In the rows, 128 means zero.
Each path below is one point turned by a fixed rotation once a step. After each direction that follows a path, write how fast that rotation turns it, in degrees per step (0 if it stays still).
Each turn is a multiple of 5 degrees from 10 to 175, or 0.
Each row of a path follows its step; steps can be skipped.
path 1
step 0: [136 133 132 130 120 136 127 123 127 114 123 134 120 125 123 124 137 139
 121 124 127 122 127 121 123 119 133 122 117 133 132 126 131 122 126 132
 128 127]
step 1: [122 130 128 122 123 135 127 132 119 133 138 133 131 135 128 132 136 125
 120 134 128 122 116 126 126 130 130 135 123 133 129 135 134 117 116 130
 135 129]
step 2: [126 132 125 127 115 115 123 134 130 129 135 115 121 124 119 123 134 132
 125 134 125 123 124 134 128 127 127 126 128 132 136 120 130 120 123 124
 119 123]
step 3: [129 124 134 142 114 132 121 124 136 125 136 135 130 128 120 131 124 129
 133 133 123 120 129 133 120 128 129 125 122 136 124 128 122 122 124 125
 138 127]
step 4: [124 132 126 131 123 126 133 125 133 133 139 132 128 134 129 135 141 120
 130 132 130 116 125 136 122 132 126 120 132 124 120 131 142 126 133 127
 119 133]
step 5: [131 115 125 125 115 121 129 122 130 129 127 124 119 130 130 122 133 117
 128 125 124 129 128 132 126 127 127 125 124 129 119 126 115 126 121 123
 119 139]
step 6: [125 112 135 132 135 137 126 127 126 124 125 123 124 137 125 136 129 126
 125 130 119 120 127 133 118 135 132 113 127 128 134 129 125 128 133 124
 129 133]
step 7: [125 120 125 122 123 121 139 129 129 130 130 125 130 135 123 129 123 124
 134 127 126 123 131 131 125 121 139 126 141 121 134 140 134 128 124 134
 128 141]
step 8: [117 121 120 131 131 120 117 119 127 122 118 116 125 134 127 126 123 120
 137 128 119 129 130 128 121 125 127 132 126 121 125 126 132 134 121 124
 129 126]
step 9: [123 129 127 138 135 129 125 111 127 125 132 131 131 132 132 127 130 133
 124 120 119 119 140 124 126 128 141 126 132 123 135 128 122 132 131 138
 125 129]
step 10: [129 128 125 130 138 126 128 129 129 142 123 135 120 140 131 130 123 125
 130 125 123 124 132 125 132 129 129 142 123 129 130 134 138 126 119 136
 121 137]
Speeds:
[129 128 128 128 125 130 131 130 128 125 132 128 128 124 128 129 128 130
 128 132 127 126 127 127 127 131 126 129 125 126 127 127 128 128 125 128
 126 128]
25
[128 128 128 128 126 127 127 127 129 126 126 127 125 125 128 123 125 123
 128 128 127 129 128 129 131 130 127 125 126 127 130 126 129 127 126 128
 129 127]
125
path 2
step 0: [122 131 123 138 126 136 137 131 125 123 130 125 122 127 133 130 132 128
 122 125 119 118 129 126 126 120 131 122 129 123 123 132 130 143 123 126
 133 134]
step 1: [131 131 132 135 126 134 127 127 137 115 126 125 129 128 135 130 134 126
 111 126 125 125 128 125 132 128 133 118 126 138 130 131 130 133 134 133
 127 126]
step 2: [133 124 136 133 135 134 126 133 133 124 125 127 127 131 135 128 129 128
 126 135 123 126 128 138 122 135 139 118 139 128 135 137 121 126 132 130
 131 130]
step 3: [124 130 128 133 135 128 129 128 134 131 133 122 124 130 127 140 122 123
 131 133 120 129 128 134 124 135 134 125 125 125 137 131 130 132 126 145
 129 136]
step 4: [127 124 125 126 139 134 128 126 137 123 132 122 134 133 132 129 124 123
 128 132 126 139 139 124 129 129 126 126 128 127 133 123 141 118 129 138
 125 129]
step 5: [124 115 120 124 137 129 137 131 129 124 134 122 128 129 134 130 124 127
 133 131 124 129 122 132 130 124 123 127 140 116 130 125 136 125 135 123
 128 129]
step 6: [126 131 119 126 133 124 133 123 134 126 134 127 125 124 129 134 132 132
 126 130 129 131 114 126 136 130 126 137 131 127 125 126 136 135 140 131
 122 137]
step 7: [130 131 125 128 139 128 124 132 128 122 122 130 131 134 129 120 137 135
 125 130 134 127 131 128 133 134 127 139 137 130 125 134 138 128 133 124
 120 137]
step 8: [123 121 119 134 131 118 127 138 126 121 119 128 126 129 121 129 131 127
 127 123 130 121 131 133 124 134 129 134 127 119 131 137 131 136 129 122
 130 136]
step 9: [130 129 120 127 132 126 128 125 137 120 122 132 131 121 130 132 135 128
 127 121 129 134 137 121 124 130 135 127 114 126 126 134 131 139 130 126
 135 134]
step 10: [129 125 135 126 137 139 133 124 126 117 124 131 133 128 139 128 132 132
 132 123 120 126 137 132 127 126 127 123 126 131 128 137 132 136 122 117
 132 129]
Speeds:
[128 125 131 129 131 129 128 129 128 129 127 130 128 130 129 129 124 127
 131 128 126 129 129 129 129 128 130 126 123 132 130 128 126 129 130 128
 129 128]
45
path 3
step 0: [125 133 119 125 125 122 133 128 129 120 133 127 119 119 126 133 127 128
 139 127 131 135 127 128 130 129 132 121 127 126 127 128 135 138 141 132
 128 128]
step 1: [122 128 121 127 120 120 127 126 123 119 134 132 124 126 127 128 120 125
 125 123 138 121 120 122 124 128 136 126 131 121 131 136 130 135 136 131
 128 128]
step 2: [125 135 122 120 127 119 120 121 123 124 133 133 133 129 132 131 121 125
 129 127 130 126 114 122 130 124 135 129 125 126 123 125 131 127 131 128
 121 118]
step 3: [124 126 121 129 131 127 130 123 123 125 129 135 121 120 132 127 122 120
 136 131 128 133 123 123 129 122 138 123 124 131 129 126 130 121 128 129
 128 111]
step 4: [120 135 118 128 127 125 132 126 129 125 134 126 122 128 135 126 122 125
 128 122 134 140 137 124 121 131 139 126 125 125 129 130 125 123 129 129
 127 118]
step 5: [123 132 126 131 132 119 127 118 120 117 135 124 125 135 127 133 127 124
 124 124 130 133 134 122 120 128 129 124 135 129 133 129 125 133 130 124
 122 117]
step 6: [128 138 128 130 134 120 126 125 134 118 137 125 120 122 120 130 128 125
 130 128 128 126 128 125 125 118 128 130 135 126 124 127 135 128 127 129
 122 114]
step 7: [133 137 123 128 128 120 134 131 132 118 130 129 127 119 122 120 128 123
 127 126 126 127 131 116 128 121 134 127 122 127 139 131 134 130 129 134
 125 121]
step 8: [124 133 126 129 125 123 132 125 127 120 125 126 128 134 124 127 125 123
 118 123 132 131 126 117 129 127 137 130 122 125 131 137 141 124 118 128
 121 125]
step 9: [124 129 122 123 132 122 128 124 118 124 120 126 126 136 119 127 127 131
 128 129 126 137 124 124 124 124 124 132 122 125 127 127 136 127 121 133
 125 113]
step 10: [128 129 126 129 138 123 133 125 129 131 125 128 117 129 123 125 120 126
 131 127 129 129 133 115 120 125 124 126 129 123 126 126 131 122 120 138
 136 119]
Speeds:
[129 127 129 130 127 129 130 125 127 128 127 128 128 126 125 132 128 130
 130 133 127 130 127 131 127 126 128 129 128 130 125 127 131 128 129 126
 126 126]
115
[127 126 128 126 131 129 126 127 129 125 126 128 128 131 129 128 132 125
 128 126 127 128 127 131 132 128 128 125 129 129 125 128 130 130 127 128
 127 126]
115
path 4
step 0: [127 131 129 126 120 130 120 122 130 136 127 128 133 136 130 126 128 127
 128 125 136 131 137 132 125 120 139 128 130 128 129 130 130 117 121 122
 127 125]
step 1: [124 128 133 133 124 132 125 127 131 127 125 128 123 132 128 125 125 132
 123 133 134 130 137 128 127 122 125 127 120 136 129 130 120 122 117 127
 116 134]
step 2: [120 124 131 130 123 130 130 131 133 129 130 129 118 130 130 126 128 128
 131 132 130 119 134 121 130 124 130 125 113 122 124 131 128 137 126 124
 126 134]
step 3: [130 126 131 121 117 129 136 130 134 133 132 124 127 131 131 124 125 125
 131 128 132 127 135 123 125 125 135 125 130 123 116 131 133 126 130 118
 132 127]
step 4: [128 126 136 123 118 129 131 133 136 129 125 128 131 136 122 123 123 133
 132 122 129 137 134 131 124 129 123 130 133 134 122 133 122 124 120 125
 127 130]
step 5: [122 122 126 129 123 131 123 130 131 133 125 135 127 139 127 123 133 134
 133 120 129 130 133 131 125 128 123 132 119 122 135 131 126 135 119 127
 125 131]
step 6: [127 129 123 124 121 136 128 122 128 134 131 129 129 138 135 123 128 128
 123 132 135 125 133 127 128 122 132 127 126 113 132 129 132 125 124 121
 123 130]
step 7: [127 135 137 121 125 132 128 127 132 125 128 126 129 135 122 126 121 130
 125 136 135 125 135 129 135 120 130 123 128 127 124 134 125 119 121 126
 127 135]
step 8: [128 128 131 128 128 124 124 137 132 127 125 128 122 130 119 127 129 132
 136 128 133 125 141 126 128 126 133 127 115 132 123 134 128 130 119 125
 129 130]
step 9: [131 125 122 130 119 127 135 136 130 131 130 123 120 130 132 124 130 128
 130 123 130 127 139 120 120 128 131 132 125 122 126 128 128 127 123 117
 121 126]
step 10: [121 126 133 125 115 129 137 131 135 127 129 127 125 135 128 124 126 130
 125 121 127 127 126 126 128 122 123 128 136 119 125 130 122 121 124 123
 125 135]
Speeds:
[127 126 128 126 127 129 131 128 129 127 125 130 130 130 130 126 128 128
 128 128 127 131 125 131 127 131 127 126 129 126 131 130 130 130 127 129
 130 125]
55
[128 128 126 132 129 129 127 130 127 127 128 130 125 129 127 128 128 131
 128 129 130 130 130 126 127 130 125 130 127 130 130 127 131 131 128 128
 125 127]
100
[129 125 129 129 128 127 126 125 128 127 128 126 126 129 125 129 130 128
 131 127 128 127 126 128 127 129 130 126 125 127 130 126 129 131 127 127
 131 129]
120
path 5
step 0: [119 131 126 132 138 127 131 127 131 120 130 133 114 124 129 129 126 129
 132 124 131 126 125 130 122 121 136 120 123 130 127 131 122 134 122 127
 121 128]
step 1: [127 122 132 116 127 125 131 127 128 133 127 133 132 125 139 129 136 123
 135 128 124 128 132 127 124 131 134 132 116 124 128 137 132 134 135 124
 132 125]
step 2: [127 134 127 126 135 122 118 117 129 128 121 130 117 133 124 123 126 130
 123 123 123 126 125 138 131 120 131 131 121 129 132 131 131 124 131 128
 129 128]
step 3: [122 123 134 121 131 126 128 132 125 123 115 131 132 128 131 123 131 134
 124 132 131 131 141 132 124 134 131 124 127 122 123 123 131 132 132 136
 122 127]
step 4: [129 130 125 127 125 125 121 130 127 126 136 119 130 128 132 125 124 128
 126 126 128 134 122 146 122 126 127 134 123 122 133 122 128 122 133 131
 134 123]
step 5: [119 128 139 128 137 137 131 129 127 126 124 121 128 129 120 133 130 123
 118 127 137 136 125 128 127 127 133 130 132 127 134 126 128 137 129 132
 121 126]
step 6: [120 129 123 124 128 124 131 125 121 125 135 127 134 134 132 128 126 117
 133 127 133 137 128 128 121 132 124 127 124 131 123 125 122 120 139 123
 129 133]
step 7: [136 134 133 126 135 129 139 126 132 130 128 131 121 124 123 124 131 126
 123 129 129 139 125 130 121 124 127 139 126 137 130 128 133 126 122 123
 122 126]
step 8: [128 129 131 121 134 132 128 127 119 127 120 129 134 129 130 132 128 127
 133 138 120 127 130 132 131 137 127 122 127 141 131 126 123 127 134 119
 128 128]
step 9: [132 134 119 122 129 132 130 122 126 125 127 127 130 119 126 119 124 124
 123 125 120 137 129 136 133 125 121 128 132 127 119 133 131 127 121 132
 132 125]
step 10: [129 118 130 125 126 119 127 130 127 127 120 125 132 113 125 132 129 125
 124 138 130 125 125 132 129 127 137 126 138 132 131 124 120 127 127 127
 125 126]
Speeds:
[130 125 129 126 125 126 128 129 127 127 125 125 129 129 127 127 128 131
 126 127 128 129 129 131 131 126 128 126 130 125 128 127 126 126 127 130
 129 127]
55
